(in the rows, 128 means zero)
One turn sends every row of this set to another row. A few are shown first. Where does it send the rows asked after them?
deliz: [131 159 135 117 108 122 124 186 137 123 102 144 104 144  91 144 120 157
  95 104 156 128 125  69 150]
tonof: [127 126 151 136 140 117 159 159 153 124 120 114  93 152 147 124 118 172
 107 115 138 145 138  97 152]
fuv: [132 140 155 111 139 130 137 169 132 138 120 101 137 150 102 157 135 119
  85 113 140 102 128 137 142]
rovon: [116 124 145 122 129 134 157 152 166 117 127 119 101 153 146 131 123 168
 109 104 137 141 125 103 148]
nama: [123 127 147 140 129 136 158 151 152 123 130 115 101 161 144 117 118 167
 102 108 132 146 133 104 149]
deta: [131 142 141 121 134 108 142 142 138 118  99 142 105 191 132 136 111 125
  96 126 143 153 105 101 184]
fovak: [144 143 126 118 130  99 142 145 137 126  98 147 118 184 122 129 104 127
  95 128 140 160 103  99 171]
molu: [126 147 154 114 136 140 124 152 133 122 108 103 140 148 101 168 134 126
  84 106 145 113 123 133 148]
Pipof: [141 142 153 119 125  83 138 184 155 144 102 149 142 140 113 121 116 139
  87 102 174 109 130 132 160]
zosep: [124 147 119 105 126 139 115 190 133 119  96 139 113 149  99 137 114 148
  96 126 151 127 124  75 146]
gapib: [115 153 136 120 120 147 126 184 134 130 112 149 129 149 103 130 109 164
  92 122 154 121 128  70 150]
lepe: [128 148 130 124 133 106 153 139 134 124  98 149 113 192 116 133 117 138
  94 135 139 163 112 113 164]
suk: [132 151 139 114 126 112 151 152 151 123 102 151 111 188 115 135 103 121
  89 129 140 156  96 103 170]
tizis: [142 143 151 102 122  84 134 183 167 139 105 137 141 128 117 127 123 151
  95 107 174 115 132 128 156]
Firal: [123 132 148 130 133 120 166 147 158 126 121 114  95 160 149 120 114 164
 112 113 136 138 132  97 165]
Bezip: [121 155 158 126 146 132 130 162 125 135 126 106 151 151 104 153 132 125
  92 115 156 110 140 135 142]
Veru: [141 153 150 117 118  94 136 182 162 143 103 131 137 136 114 121 118 141
  92 101 175 112 140 144 167]
voba: [132 153 149 114 135 136 129 158 124 133 110  93 141 154  94 153 125 121
  84 116 146 116 134 137 149]
vetip: [120 148 141 122 115 146 123 187 142 128 111 148 122 143 104 131 113 163
  95 120 152 116 124  69 147]
lusap: [147 140 153 119 123  86 129 185 148 145 102 136 135 133 118 125 124 141
  84 110 164 102 128 140 157]
gozer: [117 125 147 134 139 125 167 154 157 122 123 124 100 153 147 113 121 168
 105 102 140 139 141 103 156]
zug: [130 142 148 106 133 136 130 158 125 133 118  94 141 151 103 160 135 118
  91 115 141 114 135 129 149]
sile: [138 143 126 120 133 108 142 138 140 131 108 156 113 180 130 129 114 127
  87 124 138 162 106 109 174]
let: [123 143 146 112 141 139 136 153 122 129 117 108 133 148 100 153 131 122
  88 116 134 111 125 145 148]
bodeg: [143 137 150 117 127  87 144 187 158 141 106 147 140 135 119 116 116 145
  96 102 165 110 121 137 158]
nodel: [128 122 146 131 127 132 166 151 153 122 122 113 103 151 145 122 122 173
 106 111 136 141 136  99 158]
zote: [120 142 147 114 143 137 139 157 125 130 121 101 132 147  97 155 131 120
  88 108 142 109 139 137 144]
Gem: [128 134 142 136 131 130 163 149 153 114 120 116  89 140 141 118 109 170
 100 115 137 137 132 106 155]
bub: [135 152 143 121 132  85 126 188 149 141 101 133 143 142 118 126 119 133
 102 107 178 113 137 138 147]
vunar: [126 160 151 107 137 129 132 154 132 141 126  98 135 139 101 154 127 114
  86 117 138 113 131 120 143]
nalib: [137 145 129 113 134 106 138 134 141 121  90 152 124 172 123 140 109 136
  92 131 142 155  99  99 177]
tafo: [147 145 158 120 117  87 132 192 157 141 115 130 138 138 114 120 118 145
  92 101 177 115 133 131 155]
Guf: [130 132 133 137 139 131 167 149 157 129 123 121 105 155 149 121 118 159
 106 100 127 144 130 103 151]
Beme: [126 133 140 146 133 116 173 152 151 121 126 129  98 162 137 127 117 169
 114 105 139 146 126 104 146]
doga: [122 159 145 109 120 142 130 183 137 123  94 131 113 153  90 138 132 164
  84 117 145 132 138  73 147]
Gug: [134 155 151 114 144 137 139 160 133 128 123 103 140 149  95 158 128 117
  86 107 154 114 134 140 159]
vir: [145 139 160 125 128  86 131 195 156 144  93 138 137 143 116 126 113 146
  87 116 172 111 129 133 156]
Gike: [119 158 138 106 119 136 132 188 133 126  95 137 113 155  89 136 129 165
  82 113 149 136 142  77 144]
gid: [118 148 117 109 123 139 118 191 130 120  97 142 114 150 105 136 107 150
  99 117 155 126 129  78 146]
lagor: [127 146 131 120 133 105 143 136 133 127 100 151 114 184 118 139 110 116
  95 123 140 152 106 103 175]
paro: [139 139 132 116 119 107 141 145 139 122  97 148 116 187 121 141 111 124
  96 127 142 157 101 102 179]
nosu: [129 147 144 125 129 103 137 144 138 136  98 144 111 190 122 145 110 123
  94 133 138 157 102  96 171]
Kaza: [128 141 154 116 139 133 133 164 126 135 123  94 127 147  97 164 123 125
  92 123 145 108 134 133 143]
Num: [127 155 136 113 133  97 140 138 137 127  93 147 117 179 122 134 114 120
 100 118 141 156 104 107 183]
nise: [148 139 157 121 116  89 128 187 156 142 100 139 143 135 123 122 122 144
  92 102 174 111 131 128 163]
sidat: [128 159 135 122 110 125 130 185 129 126 104 145 110 144  88 146 118 162
  93  97 155 130 127  71 150]
Zofub: [142 149 159 122 128  91 122 193 159 135  99 137 132 135 125 118 122 137
  78 100 172 118 130 129 152]
tatil: [116 132 158 131 142 127 164 152 156 119 129 116 100 152 147 121 129 165
 109  98 136 141 136 105 159]

tizis goes to rovon
nosu goes to vir
sile goes to Veru
Where do these go?
gid goes to sidat
nise goes to nodel
deta goes to lusap
gozer goes to zote
zosep goes to deliz
tatil goes to let
vunar goes to suk
voba goes to fovak
lepe goes to bub

One turn sends every row of this set to another row. A few are shown first. Where does it send the rows asked after them?
kuf: [111 124 141  84 155 110  95 159 156 136 137 107 146 110 106 108 120 114]
sizef: [125 140 148 134 146  94 122 147 180 131 123 152 125 105  95 113 165 153]
detar: [128 128 141 135 130  90 148 129 152 124 130 138 119 107 136 102 168 127]
dova: [142 121 143 128 141  93 139 140 142 118 129 122 126  72 127 115 110 113]
gevat: [144 148 138 116 168  91 100 158 143 122 134 155 113  94 122  98 140 133]
sonid: [122 139 154 125 136 107 115 145 138 125 126 127 130  79 104 131  95 121]
ginas: [108 145 159 123 138 124 103 152 135 108 131 148 127 101 130 103 124 143]
duvu: [ 98 125 172  95 105  97 116 141 155 112 136 119 133 110 100 114 155 118]
Vot: [127 103 142 101 135  81 114 164 173 127 133 117 127 105 101 111 176 117]
dapa: [118 130 160 111 131  95 128 127 145 103 123 117 134  75  97 111 105 111]
borit: [123 146 156 107 139 116 114 154 136 114 130 105 147 117 147 101 136 112]
nug: [134 150 142 107 139  97 129 135 141 129 121 109 145  77 125 115 109 105]
Patus: [124 141 160 123 165  92 131 117 181 116 125 123 152 106 109  82 131 121]
Dinik: [ 95 125 148 115 122 107 104 162 140 125 139 140 110 111 106 133 146 127]
nor: [135 137 122 131 145  97 121 157 156 154 152 131 143  82  88 117 153 125]
Kasir: [116 156 148 113 154  93 130 136 180 114 115 127 133 117  88 107 169 136]
geto: [125 140 136 138 173 109 119 135 162 138 127 147 133 104 114  97 122 144]
larit: [120 170 144 113 139  96 131 142 162 131 130 131 137 112 144 118 160 118]
Dosof: [132 136 134 100 152  94 149 150 170 111 156 109 144  88  87 107 157 116]
leb: [115 157 126  98 148 105 124 148 160 130 149 128 145  83  73 112 147 128]
Gani: [159 141 173 114 141  90 127 131 149 118 125 106 147 119 103  86 150 125]
rivun: [125 127 130  88 136 103 110 170 160 147 129 116 132 112 103 119 167 133]
nolem: [108 135 179 133 128  99 108 128 143  98 122 120 143 108 114  89 141 109]
Donik: [123  79 149 111 140  96 106 150 157 132 141 122 134  97 103  94 128 120]
Gobo: [132 119 147 139 144  94 135 153 169 121 157 123 138  90  71 118 151 124]
lov: [139 152 172  83 147 105  99 168 153 114 142 122 139 111 107 111 130 134]
zodod: [125 112 150 128 130  95 106 145 133 117 131 138 129  87 146  84 145 116]
ziru: [137 108 153 125 140  84  98 140 127 120 127 132 115 102  84  87 148 121]

rivun goes to sizef
Donik goes to Patus
Where do these go?
borit goes to ginas
gevat goes to ziru
Dosof goes to leb
detar goes to duvu
dapa goes to nug

One turn sends every row of this set to another row. A few are shown first. Where does it send the rows asked after them?
zale: [132 126 140 126 125 135  91 134 130 134 133 126]
Muf: [153 162 139 117 124 161 120 116 123 158 114 128]
lebof: [142 165 154 135 125 149 104 116 128 149 131 142]
Tasiz: [144 153 115 154 126 135 146 129 112 158 152 135]
nibol: [136 142 121 122 127 128 116 135 115 119 117 176]
begop: [127 150 125 114 130 127 129 143 113 142 122 180]
poka: [126 123 132 113 144 144 100 145 126 139 126 135]
kose: [148 144 120  99 118 119 146 135 102 119 160 141]
Vavem: [139 155 145 134 152 144 128 136  92 134 113 156]
Rutal: [153 140 144 128 135 160 128 130 111 135 135 103]
tisut: [142 147 137  91 121 120 127  96  97 136 143 134]
Vuv: [127 139 120  93 139 153 120 133  84 157 135 126]
ruta: [124 126 111 122 133 121 100 116  91 129 134 142]
bebib: [140 144 126  88 123 131 124 127 110 113 147 159]
Vuz: [115 151 127 122 126 137 121 153 116 168 157 134]
mupu: [146 136 122 154 131 142 145 134 110 138 115 153]
rabok: [144 164 120  93 132 134 143 151 125 142 152 128]
sovos: [173 145 125 140 130 138 127 106 106 123 134 149]
gefe: [136 133 127 128 125 107 144 123  95 126 144 117]
galiv: [136 134 122 136 136 132  99 134  90 144 111 122]
Sebab: [129 180 137 106 111 143 122 124  98 137 131 114]
ropu: [115 150 118 131 111 137 113 131  99 169 135 157]
Fese: [139 159 122 147 131 122 122 137 121 145 109 157]
Karor: [147 138 123  79 132 124 133 134 111 134 155 132]
bovus: [161 123 122 105 111 128 144 125 116 123 148 138]
geta: [160 135 124  95 121 131 142 137 124 135 146 115]
fiv: [144 139 141 111 149 154 135 121 122 141 108 149]
nudo: [146 141 118 123  96 128 135 138 115 115 155 126]
povor: [123 149 115 138 124 135 115 118  83 147 159 153]
rog: [142 165 101 119 129 121 134 132  79 139 133 150]
ser: [145 162 123 139 140 140 115 126  96 175 146 140]
gon: [149 171 140 133  95 132 119 126 126 130 129 144]
gal: [106 147 147 129 130 143 104 144 105 138 127 127]
lalor: [121 161 134 109 144 132  97 133  95 132 125 120]
dunap: [143 163 145 130 105 156 114 115  88 148 125 134]
raf: [152 114 113 105 127 139 125 134 134 141 144 135]
Dib: [123 175 121 116 115 142 126 148 108 161 155 145]
Dip: [143 154 137 101 137 120 157 129 109 139 121 119]
fonuv: [149 122 129 112 129 131 150 106 112 160 145 135]
Zudis: [150 164 134 140  97 146 116 130 130 141 144 128]

bebib goes to rabok
Vavem goes to ser
gon goes to begop
Where do these go?
bovus goes to kose
gal goes to lebof
Sebab goes to fiv
Muf goes to mupu
sovos goes to rog
fonuv goes to gefe
poka goes to Zudis

One turn sends every row of this set to another row. A few are shown first. Where does it send the rows asked after them?
nud: [118 125 152 138 114 143 132 132  98 106 117 169 159 142 142 124 150 114
 133 151]
laduk: [125 121 156 162 100 140 145 114 111 113 126 177 150 138 144 109 149 102
 129 145]
dazo: [120  98 123 115 110 109 121 135 153 159 120 129 141 136 148 138 145 138
 135 145]
Rit: [103 137 160 154 113 132 140 116 105 115 127 162 144 151 139 121 145 107
 122 149]
zumar: [173 126 111 149 106 119 120 105 163 136 122 152 135 114 150 127 145 107
 134 139]
rek: [118 123 140 150 108 146 135 131  95 123 124 169 158 147 146 127 149 107
 132 150]
Deg: [129 132 154 156  98 130 149 137 111 113 133 172 157 133 137 106 148  96
 130 143]
Gof: [112 142 164 148 110 133 131 124 103 114 118 168 142 147 137 123 148 104
 122 152]
bobos: [115 150 163 155 115 118 140 130 108 123 122 170 151 145 131 116 145  99
 127 148]
zud: [132 115 144 131 126  93 129 103 172 151 129 142 131 123 147 116 154 124
 148 124]
Rilek: [144 136 103 133 126 127 108 131 149 140 144 123 131 142 142 136 137 118
 135 154]
rume: [127 129 147 152 106 146 135 138  99 119 119 170 163 142 138 132 148 117
 134 153]
tavig: [142  98 120 125 114 109 131 125 160 154 137 140 148 116 154 124 158 124
 154 122]
mepa: [132 127 163 162  97 137 149 122 115 107 127 173 155 134 135 115 146 109
 127 147]
desel: [120 128 149 144 102 148 132 139  96 113 122 167 153 141 141 123 151 106
 128 151]
dapi: [146 143 104 130 122 128 103 136 139 133 139 126 127 133 139 143 148 121
 134 155]
naz: [123 110 133 121 118 113 121 141 152 164 124 122 127 129 144 134 153 139
 143 128]
baril: [147 153 134 144 124 108 111 104 161 122 135 135 109 128 133 121 143 115
 124 150]
dukol: [150  99 127 123 104 109 131 120 170 153 121 135 136 123 152 120 148 124
 144 122]
surep: [125 121 158 146  99 133 147 123 106 102 128 170 156 132 147 118 148 102
 125 144]
Ven: [178 127 114 147 101 122 116 118 154 128 134 150 131 112 149 123 149 106
 135 145]
lon: [111 144 165 154 112 128 140 123 107 116 124 161 150 148 131 133 144 112
 121 150]
Kur: [117 115 128 117 136 110 119 125 160 152 132 127 136 132 143 129 154 137
 152 131]
namu: [142 134  94 127 117 131 114 130 147 136 137 124 137 131 142 147 144 119
 129 145]
peva: [114 136 167 144 115 121 139 116 103 110 117 171 151 144 143 128 147 105
 122 147]
keki: [147  87 134 130  94 105 130 117 166 152 115 148 141 120 153 118 147 129
 137 139]
gar: [175 123 110 150 108 122 118 116 160 138 139 146 135 124 152 121 138 104
 139 146]
Vibob: [119 108 150 126 114  95 127 109 172 148 117 133 125 133 140 119 142 136
 128 143]
duner: [148  96 136 134 100 110 128 132 160 160 122 139 132 113 152 122 155 128
 147 122]
Vav: [131 111 123 111 118 114 120 130 161 157 120 123 133 134 145 132 148 134
 144 128]
suga: [128 114 155 134 114  98 126 120 167 156 120 131 115 123 141 118 152 131
 140 124]
dod: [133 117 142 121 118  99 128 109 174 152 117 128 122 132 143 121 144 129
 138 125]
Gir: [137 147 130 140 128 118 113  99 170 122 126 130 115 131 130 120 140 123
 127 146]
duriv: [148 145 131 146 128 112 113 102 169 131 137 132 116 138 137 115 134 114
 130 151]
Lonu: [127 128 161 155  95 135 143 123 107 110 125 173 148 134 145 115 150  95
 122 145]
bav: [120 136 147 147 114 140 132 148 102 119 123 169 159 142 132 114 149 109
 138 152]

keki goes to Vibob
bav goes to Deg
rek goes to laduk
Where do these go?
Lonu goes to Gof
dukol goes to dod
baril goes to dapi
Rilek goes to gar
tavig goes to zud
surep goes to peva
suga goes to naz
rume goes to mepa
namu goes to zumar

One turn sends every row of this set to another row. A few are shown first. Where does it send the rows asked after them?
bagi: [141 109 162 145 113 109 143 141  98 142 127 102 105 107 139 163 103]
zan: [139 121 131 117 148 123 134 117 114 144 143  91 130 108 127 133 123]
ler: [141 100 165 143 110 110 123 141  92 150 122 103 110 103 144 147 110]
lun: [145 137 126 148 152  85 159 131 106 153 137 114  86 127 112 115 128]
Tidip: [134 113 133 120 147 117 131 118 116 170 135  93 132 109 125 125 121]
bipo: [169 114 128 138 142 110 167 164 104 167 149 115 108 101 120 137 101]
subur: [163 104 135 154 109 128 165 112  82 144 123 105 104  95 139 113 134]
Nerov: [139 109 154 147 109 116 127 141  85 134 122 102 114 115 137 157 115]
Fibuf: [140 141 150 127 121 131 148 147  79 176 134 123 100 118 129 100  88]
lufe: [146 136 146 126 123 118 144 139  78 180 124 123  91 129 120  90  98]
kugi: [139 145 133 143 149  91 161 129 110 140 127 128  79 121 131 121 116]
zubo: [153 102 165 116 123  97 169 152  65 142 132 107  93 128 138 118 124]
Vig: [130 125 139 112 155 122 139 125 114 147 133 106 134 111 127 119 135]
dusur: [151 107 134 137 116 127 163 112  82 135 110 113  93 101 149 103 135]
vipo: [132 112 157 147 113 114 123 151 101 140 119 121 113 107 131 153 112]
Vivu: [135 131 143 110 120 130 149 125  83 173 116 135 100 110 117  94 107]
Lev: [136  94 149 114 122  94 171 159  75 136 133 117 109 127 136 115 126]
Kitug: [161 141 155 140 123 114 150 127  97 162  97 121 104 118 143 109 151]
Soga: [136 100 153 126 130 100 189 155  69 140 126 120 104 121 130 119 123]
bef: [130 120 129 108 147 120 146 136 113 153 139 100 126 112 130 130 149]
zub: [169  88 116 137 134 127 152 116  82 151 137 126 106 100 125 138 112]
luvav: [147 142 121 135 146  93 164 129 101 139 135 123  82 127 110 128 109]
Kogi: [133 127 144 116 119 132 142 139  85 172 120 128  89 119 133  91 100]
zaz: [169 134 153 133 146  97 147 154 108 177 129 135 123 117 135 126 138]
sed: [142 106 147 111 122  92 168 152  67 153 123 109 122 141 140 124 125]
Pek: [148 142 137 154 155  92 146 125 107 147 139 119  80 111 118 118 118]
Nuto: [164 137 135 138 133 102 138 152  90 194 122 128 129 118 134 125 126]
Fufa: [135 120 151 154 105 114 135 149 102 141 114  97 108 114 130 151 116]
bofe: [138 149 131 146 132  88 158 127 114 148 134 132  83 105 128 127 123]
minop: [147 134 150 117 135 124 136 127  71 175 130 128  87 121 128  91 107]
nim: [127 124 119 124 142 120 135 114 102 149 139  99 136 107 129 118 125]
Lukop: [178 133 147 142 135 105 153 143  94 191 136 128 119 116 147 126 133]
Sur: [144 104 155 125 117 101 166 154  57 144 129 107 112 137 135 111 126]
tavuz: [182 111 135 135 147 129 159 151 101 172 151 122 106 107 118 139 115]
tez: [158  82 121 129 127 127 153 131  88 136 134 127  91  94 132 130 106]
lamel: [167 101 136 124 145 121 146 160 107 165 152 132 114  99 122 135 109]
dav: [150 144 126 140 151  86 157 123 113 153 140 118  87 121 121 120 106]
sos: [166 142 141 136 118 113 162 137  83 154 105 104 112 124 128 115 158]
kobaf: [127 107 150 145 119 125 128 153  90 157 116 121 109 106 141 156 111]
duz: [139 141 148 138 118 127 135 133  68 170 131 129  88 121 125  97 107]
sope: [141 106 137 118 152 109 131 120 113 148 135  92 127 108 119 126 137]
sozos: [152 127 130 152 108 125 159 113  73 135 117 110 104  94 150 121 122]
tufal: [162  96 110 112 131 131 158 120  84 148 128 112 105 102 125 137 102]
gonus: [145 106 156 104 120 109 169 138  57 141 136 109 111 132 135 121 126]
maluv: [176 126 146 137 110 113 158 123  90 170 103 112 105 123 136 119 153]

subur goes to tavuz
zan goes to lufe
Where do these go?
nim goes to Fibuf
tez goes to zaz
Vivu goes to kobaf
bagi goes to lun
sos goes to tufal
zubo goes to sope
Kogi goes to vipo

